One turning vector, and how many steps it has turned
The counts run from 0 to 247.
[114 119 125 141 116 159 104 152 119 131 148 164 165 108 110 130  86 134
 141 152  98 149 135  95 168 150  99 119  91  95  85 105 102  84] -> 142
[115 167  99 135 174 142 123 147 129 123  97 163 179 135 136 155  75 138
 142 150 156 132 121 142 164 136  98 110 107  75  85  98 150 108] -> 11
[143 141 113 121 113 129 102 148 175 180 138  98 140 142 119 150 102 119
 163 139 132 114  90 108 139 128 166  87  94  72 138  95  89 116] -> 237
[ 94 186 112 139 125 124 122 145 116 158 116 103 140 124 116 168  82  91
 193 143 128  97 107 135 126 130 121 122 109  70  97  93 123 112] -> 124
[118 107 154 184 156 130 100 148 106 142 131 125 183 110 124 127  96 106
 133 151 100 144 141 119 137 147  98 113  88  55  81 108 128 104] -> 91
[152 134 106 143 127 101 111 143 137 147  92 152 170 110  99 126  89 168
 144 148 105 114 128 120 153 149 136  58 112  68 124 113 112 114] -> 164
[108 156 123 121 132 128 158 148  88 144  90 137 172 141 161 116  57 118
 131 150 101 126 126 128 167 146 120 141 103 118 113  79 149  81] -> 170
[113 147 127 149 113 153 141 147 125 125 138 105 155 127 162 137  88  94
 138 163  68 117 103 117 194 128 114 136 101 108 118  72 100 106] -> 94
[134  99 141 154 137 119 127 120 158 162 121 142 170 110  80 140 117 136
 163 119 106 141  91 106 159 141 129  77  76  78 117 126  92 118] -> 214
[123 143 140 189 108 116 126 164 122 158 132 103 122 122 141 139 109 100
 136 166  60 112 124 119 157 131 125 116  76  84 142  82 102  99] -> 204
[136  87 130 111 115 160 126 140 117 142 149 136 170 136 138 141  88 135
 130 150 120 145 142  99 171 160 106  83 112  88  82  70  94  99] -> 244
[151 163 104 153 120 124 108 135 162 152 121 100 138 124 115 151 120 106
 164 147 101 111 121 106 141 127 133  66 105  51 132  87 110 144] -> 101
[124 143 115 166 146 129 118 127 135 130 116 164 166 100  90  96 104 104
 133 149  73 140 137  98 156 152 110 128  81  74 113 116 148 113] -> 41
[108 167 116 138 146 113 146 136 115 152  86 159 179 132 121 163  74 141
 139 144 145 116 108 136 153 138  98  94 106  78  94 101 138 101] -> 36
[127  95 164 164 162 133 123 177 122 157 114 109 168 131 150 113 105 143
 120 138  97 144 115 123 172 153 122 112  65 104 119  98 114  79] -> 217
[144 112 119  93 120 136 145 126 124 168 124 114 184 169 145 144  81 122
 124 144 138 135 124 104 141 166 130  79 125  74 105  74  99 111] -> 84
[126 159 100 116 114 139 164 111 151 153 141 107 146 157 121 126  95  72
 136 142 112 118 104  98 151 139 138 148  90  76 140  77 139 117] -> 72
[109 135 109  90 132 142 114 152 139 171 111 123 164 144 112 130  64 137
 173 123 154 137  83 118 148 149 172 123  89  94 134 104 121  91] -> 136
[114 137 125 117 110 155 160 166 132 155 124 131 121 141 134 156  99 151
 161 116 143 125 124 133 186 145 106  82  89 111  93  68  88 103] -> 133
[128 162  82 125 115 130 143 135 133 139 116 165 173 154 134 170  76 117
 112 176 128 121 127 121 161 133  93  96 120  66  96  84 136 120] -> 172
[139 136 110 106 133 103 141 142 146 191 104 115 156 174 122 131  88 126
 121 135 149 116 123 129 127 149 168  83  99  65 146  91 139  99] -> 186
[105 145 129 148 132 163 145 143 137 130 145 122 145 145 146 150 107  87
 136 151  92 138 101 115 193 127  84 141  84 105  98  75 111 108] -> 95
[116 124 119 152 111 133 144 160 130 163 130 151 114 115 102 110 118 122
 142 133 111 131 188 110 144 172 101 101  75  64 106  80 129 109] -> 155
[152 168  93 114 135 127 131 110 165 140 130 145 178 155 125 157  82 102
 110 169 115 131  89 102 167 119 117 112 110  80 114 104 124 124] -> 198
[134 138  95  97 137 126 131 148 152 180 114 129 160 161 114 122  75 131
 149 128 152 126 110 129 132 152 172 106  84  83 149 101 149  90] -> 161
[118 120 153 174 167 119  82 166 118 154 119 114 179 127 127 130  92 113
 138 154  99 139 116 128 140 127 133 131  82  74 120 117 133  85] -> 90
[115 152 140 167 114 131 160 161 104 135 123 115 138 140 160 149  95 100
 129 168  69 106 126 117 169 135 101 130  95 100 112  70 112  96] -> 69
[135 111 133 107 107 134 138 121 104 145 120 105 181 147 156 133  48 108
 138 153 101 121 113 100 162 158 144 116 127  94 106  78  99  98] -> 220
[129 130 131 165 101 104 111 167 142 177 138  95 134 127 113 152 115 113
 152 144  95 107 114 115 135 126 156  95  73  76 147  95 100  99] -> 77
[124 140 113 129 145 140 195 137 150 167 101 145 148 148 113 134 122 124
 134 111 147 129  98 128 185 150 109  97  58  92 115  79 132 104] -> 184
[122 164 102 128 137 125 109 127 156 152 125 125 177 160 113 144  81  92
 133 167 102 120  76 104 136 119 148 137  89  76 139 117 136  99] -> 199
[130  88 148 152 151 145 134 160 110 153 125 130 174 136 145 128 102 135
 113 140 111 154 150 119 165 162 102 102  92  78  90  85 110  92] -> 218
[121 135 133 119 127 112 153 123 102 171  96 121 187 156 137 143  47 120
 140 142 124 106 103 129 145 150 141 114 116  87 121  89 123  84] -> 60
